500 stands for zero in the data rows.
Here are some numbered points:
[538, 546, 648, 476, 494, 656, 645, 527, 580, 294, 313, 470, 547, 425, 388, 460, 463, 490, 438,
 337, 606, 428, 591] 0
[582, 562, 539, 710, 463, 522, 326, 475, 469, 524, 735, 471, 529, 411, 676, 725, 690, 363, 588,
 419, 554, 718, 370] 1
[742, 590, 659, 641, 684, 677, 570, 541, 404, 542, 490, 521, 550, 368, 541, 573, 497, 364, 556,
 487, 704, 526, 348] 2
[758, 603, 631, 454, 750, 535, 338, 447, 175, 674, 399, 496, 495, 414, 178, 235, 436, 539, 573,
 862, 586, 235, 707] 3
[825, 611, 624, 678, 714, 560, 258, 446, 210, 705, 705, 481, 494, 354, 523, 501, 594, 390, 622,
 694, 646, 504, 461] 4
[541, 517, 527, 540, 599, 472, 478, 551, 437, 625, 480, 579, 540, 522, 516, 519, 507, 432, 515,
 567, 510, 518, 413] 5
[195, 369, 216, 272, 283, 195, 366, 344, 611, 489, 571, 448, 364, 694, 398, 356, 502, 738, 453,
 701, 163, 415, 724] 6
[492, 472, 523, 361, 563, 507, 678, 587, 485, 458, 345, 544, 471, 542, 394, 400, 375, 545, 450,
 542, 530, 342, 582] 7
[343, 487, 416, 291, 334, 249, 283, 340, 545, 411, 296, 427, 416, 642, 6, 170, 504, 719, 486,
 766, 225, 274, 999] 8
[414, 411, 379, 318, 574, 473, 668, 599, 446, 649, 466, 595, 459, 587, 636, 473, 327, 578, 437,
 617, 481, 399, 323] 9
[637, 627, 747, 610, 565, 666, 503, 534, 521, 347, 291, 491, 601, 422, 289, 466, 546, 390, 517,
 362, 642, 465, 626] 10
[880, 566, 566, 332, 506, 710, 437, 194, 206, 175, 707, 110, 315, 152, 272, 319, 425, 693, 545,
 538, 677, 171, 796] 11
[618, 559, 528, 633, 583, 459, 327, 500, 371, 641, 588, 546, 499, 492, 506, 553, 590, 404, 601,
 619, 522, 589, 426] 12
[573, 490, 520, 400, 511, 603, 693, 480, 478, 322, 431, 452, 459, 360, 454, 439, 391, 557, 460,
 463, 578, 372, 494] 13
[436, 567, 575, 493, 394, 457, 433, 437, 628, 340, 298, 451, 515, 532, 176, 337, 573, 543, 473,
 475, 431, 439, 831] 14
[612, 545, 591, 499, 629, 574, 616, 600, 451, 499, 326, 546, 532, 477, 396, 441, 448, 445, 442,
 544, 585, 400, 516] 15
[561, 570, 586, 614, 470, 552, 396, 465, 501, 415, 527, 430, 512, 412, 461, 541, 594, 427, 533,
 419, 539, 563, 541] 16
[489, 519, 505, 612, 330, 508, 365, 395, 586, 347, 661, 382, 473, 439, 541, 625, 662, 487, 551,
 357, 463, 642, 538] 17
[240, 492, 521, 558, 318, 334, 385, 495, 769, 415, 249, 561, 592, 677, 247, 424, 635, 480, 503,
 437, 301, 574, 768] 18
[427, 473, 488, 492, 427, 528, 636, 559, 643, 374, 415, 528, 517, 506, 545, 571, 476, 464, 449,
 346, 518, 560, 448] 19
[520, 495, 502, 367, 532, 537, 622, 488, 462, 458, 398, 481, 482, 486, 390, 403, 410, 544, 468,
 547, 529, 357, 602] 20
[439, 515, 502, 533, 418, 471, 457, 488, 602, 441, 469, 497, 522, 515, 455, 489, 556, 492, 494,
 430, 468, 540, 560] 21
[261, 443, 445, 526, 458, 394, 556, 625, 696, 592, 350, 663, 592, 706, 518, 518, 529, 446, 460,
 443, 373, 617, 445] 22
[481, 513, 532, 387, 416, 468, 429, 418, 541, 326, 364, 415, 498, 531, 221, 334, 505, 597, 468,
 532, 421, 344, 796] 23
[468, 471, 476, 519, 593, 448, 483, 593, 458, 683, 450, 610, 529, 584, 546, 483, 483, 452, 505,
 597, 492, 539, 413] 24
[483, 504, 495, 447, 564, 446, 514, 542, 474, 580, 407, 581, 512, 555, 412, 420, 465, 520, 490,
 613, 477, 423, 539] 25
[623, 487, 560, 419, 640, 706, 724, 560, 385, 508, 536, 492, 462, 392, 650, 517, 335, 534, 469,
 449, 669, 400, 317] 26
[671, 568, 461, 672, 509, 492, 242, 397, 311, 586, 921, 392, 430, 322, 732, 672, 647, 424, 641,
 552, 578, 631, 355] 27
[765, 594, 671, 430, 620, 651, 552, 419, 296, 387, 403, 420, 476, 320, 324, 350, 419, 551, 496,
 563, 652, 282, 677] 28
[677, 618, 679, 682, 693, 560, 449, 598, 398, 648, 378, 656, 654, 480, 450, 522, 596, 325, 566,
 492, 613, 563, 435] 29
[413, 427, 344, 311, 521, 450, 693, 561, 475, 577, 476, 525, 473, 587, 622, 484, 341, 580, 445,
 579, 461, 432, 399] 30
[673, 663, 790, 710, 719, 683, 557, 698, 504, 539, 188, 665, 728, 456, 350, 533, 586, 240, 532,
 383, 728, 579, 411] 31
[283, 499, 647, 672, 440, 808, 852, 772, 870, 270, 238, 626, 676, 519, 561, 691, 433, 351, 355,
 0, 625, 736, 292] 32
[428, 418, 380, 517, 369, 488, 502, 433, 524, 448, 832, 407, 387, 464, 826, 675, 522, 557, 522,
 351, 475, 627, 370] 33
[401, 462, 371, 619, 280, 458, 341, 382, 594, 444, 864, 389, 415, 456, 754, 712, 648, 501, 523,
 356, 420, 733, 419] 34
[555, 601, 590, 698, 338, 574, 291, 396, 590, 297, 658, 364, 521, 389, 493, 643, 698, 407, 555,
 283, 527, 678, 587] 35
[535, 510, 529, 436, 428, 576, 537, 429, 512, 303, 493, 396, 460, 402, 418, 467, 484, 551, 487,
 425, 530, 428, 599] 36
[343, 331, 302, 240, 576, 420, 765, 641, 472, 711, 461, 647, 464, 624, 714, 483, 301, 627, 416,
 624, 425, 423, 294] 37
[500, 465, 345, 483, 576, 260, 189, 400, 254, 856, 630, 535, 441, 653, 444, 360, 551, 572, 592,
 929, 315, 497, 589] 38
[438, 482, 496, 491, 457, 507, 507, 478, 537, 448, 513, 459, 487, 524, 524, 515, 505, 519, 455,
 431, 511, 502, 525] 39
[449, 422, 373, 357, 556, 455, 660, 546, 448, 602, 483, 553, 485, 584, 586, 471, 362, 562, 461,
 595, 454, 470, 389] 40
[408, 469, 554, 406, 396, 619, 756, 567, 705, 277, 327, 486, 544, 498, 485, 511, 396, 510, 410,
 275, 559, 491, 521] 41
[327, 454, 445, 509, 490, 426, 593, 619, 638, 559, 400, 616, 568, 633, 551, 543, 503, 457, 469,
 431, 433, 582, 410] 42
[440, 508, 567, 612, 399, 411, 366, 502, 641, 471, 424, 540, 488, 583, 364, 549, 597, 416, 484,
 418, 420, 621, 564] 43
[289, 479, 445, 540, 601, 159, 286, 602, 541, 890, 220, 822, 644, 872, 231, 311, 625, 472, 492,
 803, 240, 516, 673] 44
[632, 595, 578, 869, 495, 555, 241, 527, 477, 593, 800, 484, 563, 400, 743, 776, 746, 266, 625,
 364, 610, 837, 294] 45
[559, 408, 289, 340, 622, 420, 521, 450, 229, 744, 734, 500, 343, 498, 692, 459, 357, 654, 521,
 797, 478, 388, 332] 46
[703, 421, 427, 548, 812, 478, 477, 553, 149, 999, 778, 651, 464, 498, 913, 587, 437, 428, 625,
 832, 536, 541, 61] 47
[414, 447, 505, 325, 432, 586, 770, 544, 623, 313, 394, 457, 474, 487, 504, 474, 370, 583, 408,
 321, 540, 426, 514] 48
[425, 604, 534, 824, 384, 296, 0, 404, 614, 607, 514, 509, 582, 599, 208, 510, 866, 367, 585,
 594, 329, 688, 830] 49
[490, 509, 590, 591, 605, 512, 512, 585, 529, 615, 373, 635, 591, 573, 470, 500, 539, 429, 521,
 492, 503, 562, 491] 50
[553, 553, 678, 503, 513, 673, 677, 561, 606, 276, 278, 472, 579, 407, 405, 485, 447, 447, 447,
 296, 630, 434, 583] 51
[776, 523, 583, 349, 580, 865, 898, 517, 354, 210, 530, 330, 444, 225, 693, 586, 267, 495, 447,
 287, 849, 340, 290] 52
[517, 496, 419, 478, 546, 366, 342, 452, 364, 695, 593, 518, 468, 575, 483, 435, 530, 538, 563,
 734, 401, 489, 534] 53
[633, 494, 479, 270, 621, 491, 514, 408, 279, 505, 423, 423, 397, 448, 297, 232, 328, 696, 479,
 764, 522, 172, 693] 54
[312, 388, 399, 251, 594, 480, 856, 681, 582, 603, 199, 674, 522, 669, 489, 365, 256, 587, 369,
 568, 463, 356, 431] 55
[637, 554, 547, 565, 534, 519, 362, 427, 374, 513, 610, 440, 473, 400, 483, 504, 561, 468, 570,
 564, 552, 497, 533] 56
[648, 503, 509, 497, 504, 631, 571, 447, 429, 380, 585, 374, 500, 402, 585, 525, 490, 499, 470,
 451, 601, 481, 450] 57
[143, 346, 302, 502, 287, 312, 531, 572, 804, 536, 599, 592, 552, 705, 705, 656, 602, 493, 453,
 386, 242, 738, 349] 58
[445, 495, 475, 461, 541, 436, 494, 523, 498, 588, 408, 558, 511, 594, 437, 447, 469, 536, 499,
 608, 436, 459, 543] 59
[337, 428, 377, 478, 446, 331, 352, 482, 560, 649, 531, 592, 504, 660, 465, 443, 560, 556, 516,
 642, 303, 550, 558] 60
[532, 487, 476, 301, 781, 459, 653, 621, 335, 749, 167, 708, 539, 643, 330, 237, 261, 561, 417,
 812, 523, 208, 539] 61
[558, 430, 373, 326, 368, 536, 539, 322, 385, 314, 806, 277, 311, 338, 649, 547, 414, 683, 499,
 495, 523, 397, 477] 62
[537, 434, 356, 421, 581, 415, 517, 506, 323, 694, 727, 526, 411, 489, 752, 559, 419, 548, 536,
 675, 491, 502, 264] 63
[780, 491, 355, 561, 462, 494, 186, 253, 165, 534, 999, 219, 286, 230, 744, 638, 597, 587, 660,
 646, 556, 539, 381] 64
[693, 467, 537, 254, 617, 776, 858, 515, 332, 297, 423, 389, 457, 322, 539, 417, 215, 624, 380,
 476, 715, 199, 452] 65
[278, 420, 402, 425, 395, 415, 617, 567, 674, 485, 453, 560, 517, 645, 600, 566, 469, 517, 468,
 388, 379, 582, 456] 66
[727, 626, 680, 766, 708, 700, 496, 673, 461, 611, 545, 594, 658, 434, 727, 739, 596, 222, 564,
 395, 748, 703, 193] 67
[486, 534, 528, 609, 392, 445, 252, 370, 561, 420, 537, 422, 493, 503, 377, 491, 672, 496, 546,
 495, 442, 567, 680] 68
[496, 451, 435, 338, 385, 498, 601, 401, 528, 276, 431, 373, 407, 484, 366, 396, 424, 668, 450,
 490, 499, 332, 650] 69
[434, 361, 415, 177, 554, 613, 964, 580, 499, 424, 370, 521, 410, 498, 632, 401, 165, 677, 348,
 456, 566, 263, 395] 70
[713, 639, 618, 918, 500, 597, 171, 494, 449, 563, 860, 428, 550, 326, 743, 809, 785, 224, 667,
 357, 653, 858, 273] 71
[410, 493, 425, 481, 507, 441, 545, 558, 493, 591, 462, 573, 523, 586, 541, 537, 464, 463, 506,
 527, 438, 592, 382] 72
[469, 576, 583, 690, 426, 495, 305, 508, 662, 414, 430, 530, 553, 530, 277, 508, 691, 351, 548,
 412, 492, 628, 645] 73
[572, 517, 506, 411, 414, 454, 385, 318, 445, 357, 530, 348, 443, 430, 235, 376, 534, 636, 497,
 542, 452, 359, 802] 74
[381, 515, 558, 567, 460, 613, 614, 597, 676, 393, 378, 546, 563, 517, 524, 586, 491, 438, 447,
 279, 527, 601, 417] 75
[561, 566, 656, 561, 547, 625, 638, 574, 582, 408, 354, 524, 577, 476, 445, 518, 515, 434, 472,
 347, 583, 500, 488] 76
[396, 529, 597, 690, 632, 444, 512, 723, 645, 711, 281, 761, 704, 655, 484, 549, 561, 306, 521,
 485, 490, 660, 351] 77
[804, 658, 813, 801, 697, 874, 617, 648, 467, 405, 528, 511, 667, 221, 744, 818, 549, 176, 539,
 142, 881, 689, 174] 78
[406, 477, 520, 430, 340, 512, 561, 441, 622, 282, 426, 388, 464, 482, 385, 465, 494, 563, 448,
 364, 482, 453, 682] 79
[65, 377, 274, 301, 10, 276, 509, 347, 935, 91, 441, 365, 401, 618, 315, 457, 586, 704, 355,
 241, 237, 525, 837] 80
[459, 472, 432, 529, 573, 430, 466, 569, 438, 717, 561, 610, 512, 569, 629, 551, 506, 451, 523,
 606, 470, 574, 327] 81
[475, 477, 499, 408, 593, 523, 616, 554, 478, 547, 352, 578, 510, 544, 434, 394, 380, 546, 466,
 562, 498, 392, 492] 82
[488, 408, 366, 460, 492, 460, 472, 427, 430, 645, 734, 470, 414, 490, 705, 598, 490, 524, 481,
 557, 436, 544, 341] 83
[488, 533, 557, 490, 445, 513, 477, 468, 567, 371, 402, 454, 511, 474, 353, 448, 542, 514, 477,
 454, 501, 445, 658] 84
[467, 539, 538, 522, 516, 360, 310, 467, 496, 606, 322, 580, 561, 645, 183, 299, 574, 521, 525,
 682, 353, 449, 757] 85
[562, 528, 566, 512, 534, 586, 617, 541, 504, 401, 450, 491, 545, 412, 527, 560, 470, 453, 483,
 419, 594, 490, 426] 86
[429, 385, 255, 309, 384, 394, 504, 377, 398, 526, 835, 383, 334, 479, 726, 540, 416, 670, 466,
 598, 430, 460, 397] 87
[590, 496, 431, 541, 516, 437, 294, 400, 340, 620, 702, 444, 439, 460, 529, 472, 570, 522, 557,
 688, 483, 509, 518] 88
[450, 482, 561, 442, 441, 570, 669, 547, 641, 356, 392, 486, 544, 484, 493, 518, 424, 521, 455,
 343, 537, 491, 512] 89
[484, 454, 453, 380, 588, 460, 593, 548, 429, 598, 432, 552, 480, 546, 493, 432, 401, 568, 483,
 613, 494, 381, 490] 90
[890, 757, 799, 943, 764, 527, 85, 545, 259, 709, 493, 541, 706, 317, 387, 605, 771, 137, 705,
 589, 729, 682, 500] 91
[232, 464, 509, 432, 324, 460, 692, 586, 828, 239, 206, 545, 570, 618, 354, 481, 494, 512, 373,
 259, 419, 503, 643] 92
[478, 446, 328, 525, 457, 350, 327, 426, 414, 623, 784, 465, 376, 510, 622, 541, 571, 565, 508,
 635, 414, 559, 472] 93
[611, 537, 524, 552, 560, 544, 421, 477, 386, 584, 623, 476, 460, 417, 575, 546, 528, 466, 551,
 535, 568, 533, 412] 94
[675, 570, 649, 546, 654, 672, 675, 600, 429, 458, 409, 515, 561, 367, 557, 553, 434, 375, 515,
 383, 709, 487, 369] 95
[315, 438, 398, 396, 402, 401, 494, 471, 627, 472, 480, 503, 483, 610, 468, 433, 483, 589, 436,
 509, 370, 461, 589] 96
[440, 542, 536, 539, 525, 487, 566, 593, 586, 535, 339, 595, 601, 596, 440, 500, 483, 421, 472,
 430, 492, 566, 479] 97
Which point above is nearest to each new point by angle? Its number follows each.
[190, 441, 416, 440, 396, 243, 388, 541, 773, 521, 147, 623, 604, 821, 132, 269, 582, 576, 435,
 617, 212, 475, 827] 18
[650, 438, 398, 336, 651, 418, 355, 370, 167, 641, 616, 436, 336, 499, 389, 273, 381, 691, 529,
 922, 449, 248, 593] 54
[567, 498, 487, 425, 468, 562, 538, 417, 432, 375, 599, 385, 422, 383, 546, 516, 448, 575, 487,
 463, 567, 421, 515] 62
[560, 604, 659, 644, 522, 552, 426, 509, 563, 420, 389, 512, 600, 450, 349, 496, 585, 410, 525,
 418, 562, 540, 598] 10
[524, 466, 341, 534, 409, 366, 283, 368, 410, 615, 857, 442, 383, 470, 608, 528, 570, 576, 527,
 668, 381, 574, 492] 93
[472, 447, 499, 486, 654, 456, 613, 629, 455, 773, 385, 684, 579, 651, 552, 461, 402, 453, 493,
 640, 482, 496, 359] 24
[392, 476, 504, 538, 524, 481, 567, 610, 604, 559, 428, 614, 557, 593, 588, 550, 506, 433, 488,
 436, 492, 595, 383] 42
[729, 582, 523, 715, 546, 523, 215, 390, 268, 600, 909, 376, 442, 299, 685, 688, 672, 426, 641,
 584, 595, 627, 357] 27
[618, 553, 651, 491, 679, 594, 637, 612, 458, 548, 245, 610, 589, 517, 367, 388, 413, 447, 489,
 536, 614, 379, 514] 15
[465, 597, 622, 645, 424, 496, 402, 505, 664, 374, 328, 501, 598, 522, 280, 500, 637, 421, 518,
 390, 471, 561, 718] 73
[710, 624, 683, 696, 371, 670, 301, 332, 462, 272, 669, 253, 478, 271, 415, 547, 645, 446, 583,
 338, 636, 547, 647] 16
[470, 370, 306, 145, 485, 489, 782, 457, 381, 418, 509, 435, 363, 461, 543, 393, 253, 716, 410,
 598, 486, 242, 479] 70
[379, 497, 523, 454, 352, 522, 592, 476, 663, 278, 378, 431, 501, 487, 407, 480, 508, 534, 431,
 310, 487, 487, 628] 79
[580, 441, 398, 356, 534, 516, 563, 422, 323, 533, 699, 413, 371, 401, 627, 478, 391, 625, 508,
 634, 535, 379, 417] 46
[596, 493, 525, 420, 593, 636, 703, 541, 409, 475, 544, 481, 460, 418, 644, 528, 362, 518, 484,
 431, 621, 425, 352] 26
[645, 595, 607, 520, 592, 531, 419, 477, 380, 518, 426, 481, 521, 416, 328, 401, 514, 480, 557,
 598, 561, 401, 628] 3
[557, 502, 549, 435, 662, 516, 532, 532, 405, 620, 415, 567, 503, 544, 443, 408, 399, 541, 487,
 672, 506, 375, 513] 61
[371, 447, 427, 430, 430, 430, 546, 517, 581, 503, 483, 532, 494, 577, 537, 493, 475, 547, 474,
 483, 438, 522, 482] 66
[745, 580, 644, 652, 659, 681, 524, 564, 373, 540, 559, 504, 555, 375, 626, 602, 514, 360, 535,
 450, 699, 555, 328] 2
[0, 331, 191, 502, 168, 127, 378, 534, 929, 617, 486, 654, 518, 898, 579, 588, 628, 545, 452,
 431, 119, 772, 492] 58
[532, 607, 586, 643, 377, 457, 194, 355, 551, 388, 491, 411, 540, 494, 237, 448, 715, 461, 540,
 495, 432, 545, 789] 68
[565, 437, 312, 302, 278, 576, 548, 261, 385, 252, 946, 178, 260, 228, 747, 601, 443, 715, 517,
 440, 560, 418, 447] 62
[350, 471, 408, 406, 384, 406, 501, 462, 598, 464, 444, 504, 477, 573, 434, 433, 500, 582, 485,
 518, 384, 469, 591] 96
[514, 572, 611, 661, 415, 504, 349, 483, 606, 402, 479, 452, 570, 449, 373, 550, 666, 410, 537,
 392, 509, 608, 617] 73
[426, 473, 434, 431, 321, 570, 562, 432, 595, 283, 599, 366, 405, 414, 546, 540, 480, 583, 453,
 337, 493, 508, 520] 39
[573, 477, 543, 436, 603, 620, 666, 549, 402, 508, 518, 506, 498, 415, 596, 506, 359, 520, 497,
 489, 593, 438, 374] 26
[305, 433, 353, 481, 431, 352, 492, 529, 639, 597, 542, 592, 481, 631, 587, 526, 494, 539, 467,
 513, 330, 599, 471] 58
[569, 540, 560, 547, 539, 591, 544, 528, 484, 467, 529, 495, 518, 430, 583, 583, 493, 447, 507,
 404, 589, 524, 418] 78
[426, 431, 377, 349, 512, 473, 673, 550, 484, 530, 481, 513, 477, 547, 582, 490, 377, 567, 433,
 539, 475, 440, 412] 30
[536, 544, 487, 572, 427, 422, 253, 362, 450, 487, 650, 423, 434, 466, 438, 478, 624, 513, 583,
 577, 430, 547, 611] 68
[489, 484, 571, 415, 699, 562, 747, 665, 470, 601, 81, 702, 606, 602, 344, 297, 334, 490, 431,
 552, 552, 356, 477] 82
[241, 420, 362, 681, 309, 357, 451, 550, 787, 519, 650, 560, 546, 657, 714, 741, 667, 406, 520,
 262, 351, 827, 343] 58
[659, 551, 576, 520, 461, 634, 508, 394, 435, 281, 662, 338, 440, 290, 549, 578, 507, 517, 518,
 393, 635, 478, 512] 57
[565, 483, 463, 465, 560, 519, 528, 501, 413, 550, 575, 486, 440, 472, 555, 474, 444, 537, 496,
 564, 545, 456, 454] 46
[833, 616, 611, 670, 805, 513, 273, 524, 146, 839, 584, 568, 562, 405, 456, 457, 587, 359, 630,
 799, 641, 493, 410] 4
[847, 554, 641, 378, 564, 959, 998, 516, 380, 102, 567, 261, 441, 116, 733, 636, 242, 500, 419,
 182, 923, 326, 279] 52
[601, 542, 570, 603, 579, 555, 483, 538, 442, 590, 559, 529, 534, 449, 604, 604, 535, 426, 569,
 510, 563, 578, 369] 67
[675, 562, 611, 464, 669, 543, 420, 470, 301, 583, 392, 491, 505, 449, 250, 305, 437, 538, 524,
 731, 560, 304, 654] 3
[765, 619, 587, 641, 576, 562, 231, 376, 295, 545, 673, 395, 479, 331, 412, 482, 614, 462, 598,
 620, 612, 495, 585] 56
[406, 457, 284, 572, 393, 324, 162, 373, 427, 673, 866, 425, 381, 527, 644, 584, 669, 540, 608,
 647, 327, 649, 465] 93
[87, 358, 300, 568, 260, 324, 461, 571, 856, 559, 611, 590, 545, 739, 728, 638, 647, 472, 471,
 302, 258, 807, 406] 58
[407, 427, 509, 333, 484, 601, 858, 583, 604, 355, 369, 508, 498, 501, 607, 487, 317, 569, 396,
 302, 552, 430, 405] 48
[508, 437, 429, 30, 347, 549, 745, 306, 425, 118, 360, 250, 287, 358, 198, 165, 218, 915, 391,
 554, 464, 35, 877] 69
[560, 512, 478, 565, 447, 395, 242, 362, 372, 577, 664, 414, 450, 477, 448, 450, 617, 505, 580,
 672, 421, 490, 623] 88
[559, 545, 584, 509, 574, 540, 559, 561, 476, 496, 345, 542, 543, 477, 411, 472, 468, 448, 498,
 497, 575, 458, 504] 15
[424, 483, 509, 467, 559, 417, 516, 545, 526, 611, 361, 603, 530, 644, 448, 457, 471, 556, 507,
 625, 400, 467, 557] 59
[444, 487, 514, 713, 580, 384, 375, 641, 586, 713, 494, 654, 627, 642, 530, 608, 606, 322, 587,
 511, 443, 708, 366] 77
[577, 538, 529, 344, 378, 628, 616, 363, 500, 138, 493, 297, 418, 302, 364, 441, 421, 614, 461,
 390, 573, 325, 677] 36
[702, 523, 517, 510, 725, 564, 513, 549, 282, 697, 624, 544, 500, 427, 666, 581, 453, 445, 576,
 651, 620, 465, 277] 47
[344, 423, 345, 348, 445, 347, 488, 475, 511, 545, 504, 528, 443, 604, 462, 418, 435, 634, 468,
 638, 342, 431, 563] 6
[483, 511, 481, 532, 444, 429, 349, 418, 496, 475, 547, 456, 489, 503, 416, 468, 579, 526, 526,
 546, 436, 511, 620] 68
[411, 473, 413, 612, 331, 451, 379, 441, 606, 468, 782, 436, 444, 488, 754, 701, 616, 478, 534,
 367, 445, 719, 396] 34
[668, 552, 498, 639, 534, 519, 311, 432, 329, 587, 797, 443, 469, 386, 667, 634, 596, 441, 605,
 544, 564, 601, 357] 27
[467, 483, 507, 330, 663, 524, 696, 623, 454, 599, 235, 639, 542, 585, 374, 322, 296, 569, 423,
 621, 514, 293, 486] 82
[364, 490, 409, 261, 332, 250, 220, 286, 522, 339, 308, 384, 422, 611, 0, 116, 523, 755, 472,
 783, 228, 227, 999] 8
[558, 521, 560, 558, 518, 604, 588, 546, 485, 455, 551, 487, 512, 396, 653, 625, 495, 435, 507,
 378, 613, 566, 322] 78
[338, 431, 401, 503, 464, 372, 427, 534, 572, 653, 481, 599, 522, 640, 518, 501, 548, 499, 492,
 600, 364, 572, 487] 60
[410, 499, 507, 611, 575, 388, 370, 575, 552, 706, 385, 653, 589, 674, 397, 443, 582, 419, 515,
 643, 405, 594, 523] 44
[624, 614, 666, 612, 504, 603, 431, 459, 520, 319, 343, 448, 583, 413, 257, 431, 571, 451, 498,
 418, 601, 445, 678] 10
[378, 490, 490, 534, 443, 390, 396, 510, 623, 529, 420, 548, 553, 631, 414, 474, 562, 493, 481,
 510, 381, 555, 624] 18
[102, 292, 211, 441, 254, 225, 501, 478, 665, 534, 774, 552, 414, 656, 814, 678, 515, 612, 468,
 470, 186, 683, 311] 58
[481, 474, 463, 390, 442, 509, 581, 456, 532, 369, 421, 440, 462, 491, 411, 447, 437, 593, 468,
 503, 492, 385, 582] 69
[674, 560, 511, 535, 547, 496, 309, 370, 310, 521, 639, 408, 436, 398, 429, 427, 537, 530, 569,
 656, 523, 428, 597] 56
[364, 394, 298, 251, 273, 393, 489, 322, 528, 348, 625, 343, 339, 514, 484, 434, 446, 720, 454,
 556, 346, 394, 648] 6
[516, 443, 375, 366, 417, 482, 518, 383, 448, 359, 654, 326, 363, 430, 527, 486, 434, 625, 498,
 478, 481, 427, 543] 62
[334, 523, 523, 629, 256, 407, 301, 435, 744, 378, 528, 435, 550, 563, 423, 562, 688, 456, 519,
 347, 375, 678, 674] 21
[525, 481, 487, 444, 420, 462, 406, 365, 484, 421, 546, 414, 431, 490, 362, 387, 512, 608, 491,
 522, 430, 422, 709] 74
[558, 461, 485, 171, 389, 616, 712, 344, 420, 154, 465, 266, 341, 357, 355, 324, 282, 742, 427,
 465, 564, 166, 706] 69
[444, 483, 392, 543, 275, 344, 159, 265, 498, 434, 707, 337, 405, 518, 375, 464, 675, 604, 556,
 584, 319, 545, 761] 68
[609, 478, 519, 378, 576, 596, 669, 507, 395, 456, 486, 454, 457, 410, 524, 449, 354, 561, 477,
 510, 609, 347, 485] 65
[407, 455, 479, 335, 446, 565, 763, 549, 584, 334, 423, 475, 475, 486, 564, 501, 363, 571, 408,
 351, 551, 425, 463] 48
[499, 475, 462, 512, 423, 537, 501, 454, 503, 429, 642, 416, 458, 428, 620, 587, 519, 512, 513,
 422, 535, 542, 424] 33
[542, 492, 474, 483, 487, 494, 484, 467, 434, 486, 615, 453, 437, 445, 566, 538, 489, 519, 507,
 521, 529, 494, 456] 64
[613, 538, 610, 536, 630, 589, 618, 594, 417, 536, 408, 538, 510, 489, 457, 438, 445, 452, 467,
 532, 594, 418, 481] 15
[611, 490, 486, 533, 627, 592, 589, 575, 374, 634, 630, 540, 491, 423, 750, 621, 450, 449, 524,
 507, 617, 552, 227] 47
[575, 536, 468, 612, 471, 442, 276, 409, 390, 562, 746, 430, 462, 423, 591, 599, 625, 485, 574,
 561, 501, 600, 461] 27
[551, 453, 358, 359, 317, 518, 479, 304, 389, 321, 831, 257, 298, 333, 624, 533, 471, 686, 523,
 497, 486, 422, 502] 62
[790, 645, 789, 801, 647, 871, 614, 643, 463, 393, 539, 494, 609, 229, 728, 792, 566, 202, 555,
 132, 888, 729, 171] 78
[406, 516, 479, 618, 443, 380, 334, 478, 585, 581, 523, 537, 529, 592, 465, 563, 622, 480, 558,
 522, 393, 603, 539] 49
[501, 460, 379, 376, 384, 431, 472, 363, 470, 379, 649, 345, 393, 422, 499, 492, 486, 636, 513,
 510, 436, 430, 578] 62
[562, 626, 756, 741, 702, 677, 627, 754, 588, 557, 200, 698, 726, 522, 513, 615, 536, 215, 500,
 279, 686, 652, 330] 31
[430, 441, 359, 410, 381, 423, 449, 395, 489, 437, 674, 424, 406, 479, 548, 505, 500, 597, 493,
 528, 435, 463, 499] 87
[369, 466, 462, 611, 452, 413, 396, 574, 628, 628, 555, 590, 581, 642, 590, 615, 605, 424, 516,
 477, 420, 681, 413] 58
[484, 587, 578, 574, 567, 343, 218, 472, 486, 670, 203, 620, 624, 673, 48, 256, 616, 471, 537,
 738, 346, 464, 844] 85
[463, 486, 485, 433, 502, 481, 551, 490, 501, 508, 451, 515, 515, 539, 489, 495, 459, 525, 467,
 501, 466, 486, 486] 55
[619, 575, 711, 474, 812, 598, 696, 704, 435, 663, 51, 719, 665, 578, 273, 280, 334, 411, 490,
 623, 654, 322, 492] 15
[332, 482, 496, 555, 412, 360, 410, 492, 670, 494, 409, 554, 574, 612, 370, 484, 565, 484, 466,
 493, 356, 569, 613] 18
[648, 563, 704, 495, 727, 675, 723, 637, 457, 513, 221, 593, 594, 458, 436, 465, 369, 384, 470,
 453, 706, 390, 416] 15
[608, 563, 612, 571, 550, 586, 464, 494, 468, 471, 474, 487, 515, 432, 447, 491, 522, 442, 524,
 462, 581, 501, 534] 10
[512, 533, 559, 525, 505, 546, 566, 538, 533, 470, 431, 517, 552, 473, 489, 523, 497, 444, 488,
 425, 550, 518, 482] 76
[500, 594, 660, 655, 639, 502, 436, 625, 566, 609, 208, 667, 661, 612, 286, 390, 569, 357, 491,
 532, 504, 501, 583] 50
[665, 579, 671, 503, 718, 628, 721, 703, 432, 524, 196, 607, 579, 474, 302, 350, 400, 386, 408,
 561, 654, 345, 508] 15
[381, 480, 458, 477, 501, 457, 572, 605, 575, 569, 416, 599, 541, 572, 552, 526, 488, 459, 477,
 467, 467, 548, 417] 42
[553, 489, 456, 535, 408, 397, 211, 320, 356, 562, 719, 367, 382, 497, 451, 425, 604, 556, 561,
 697, 397, 479, 645] 88
[367, 429, 439, 374, 414, 445, 591, 523, 602, 411, 416, 505, 465, 584, 448, 434, 432, 583, 419,
 467, 430, 450, 580] 96
[330, 502, 503, 524, 385, 410, 396, 471, 681, 440, 361, 526, 539, 611, 315, 437, 581, 515, 468,
 458, 366, 520, 700] 18
[526, 499, 502, 469, 436, 454, 419, 406, 481, 434, 537, 434, 480, 477, 386, 439, 528, 569, 505,
 524, 466, 441, 641] 74
[298, 341, 208, 186, 200, 290, 400, 200, 458, 343, 778, 279, 226, 513, 494, 374, 422, 839, 472,
 646, 243, 335, 740] 6
[465, 430, 370, 388, 324, 486, 463, 323, 483, 357, 739, 326, 324, 436, 588, 512, 465, 658, 483,
 482, 429, 453, 568] 62
[397, 488, 438, 669, 599, 375, 392, 662, 565, 795, 531, 719, 619, 653, 679, 651, 629, 324, 566,
 545, 444, 760, 228] 81
